A =
array([[ 30,  99,  29,  45,  31,  31,  31,  98,  31,  99],
       [144, 173, 143, 157, 145,  55,  55, 174,  55, 174],
       [ 59,  29,  61,  46,  59, 147, 146,  29, 147,  29],
       [142, 169, 141, 154, 143,  55,  56, 169,  55, 169],
       [168,  86, 170, 148, 168, 173, 173,  87, 173,  86]])
The fifth entry in reading order -> 31
Give the last entry, reading row by row.
86
The entry directly below 56: 173
The 3rd entry from the end, reading row by row -> 87
Give the top-left entry.
30
Give the 2nd entry, reading row by row.
99
The top-right entry: 99
Give the smallest entry in the last column.
29
Give the bottom-left entry.
168
The 2nd entry from the end, reading row by row: 173
Give the entry just left of 170.
86
The fourth entry in reading order: 45
The entry just left of 157 -> 143

W = [ 49 104 175 164]
The entry just right of 104: 175
The entry just left of 104: 49
Which number is the last entry?
Answer: 164

grid =
[[114  90 112  98 119  93 114  86  88  95 118  45 113  75]
 [101 106 122 111 107  73 112  86  74  74 117 103  73 113]
 [102 117  98  58 125  91  87  93  75  77 112 118  87  75]
 [ 81 142  98  94 113  74 109  79 124  83 109 103 127  85]
 [ 83  68  98  94 133 119 121 112  88  98 126  66 121  89]]
Counting starts at 0.
The entry at row 0, column 1 is 90
The entry at row 1, column 0: 101
The entry in the top-right corner: 75
Report the entry at row 0, column 0.
A: 114
The entry at row 2, column 2: 98
The entry directly above 122: 112
The bottom-left entry -> 83
The entry directly above the largest entry is 117
Report the bottom-right entry.
A: 89
Report the entry just right of 95.
A: 118
Report the entry just right of 124.
A: 83
The entry directly below the smallest entry: 103
Report the entry just left of 107.
A: 111
The entry in row 2 and column 0 is 102
Report the maximum.
A: 142
The entry in row 1 and column 1: 106
The bottom entry of the column that holds the largest entry is 68
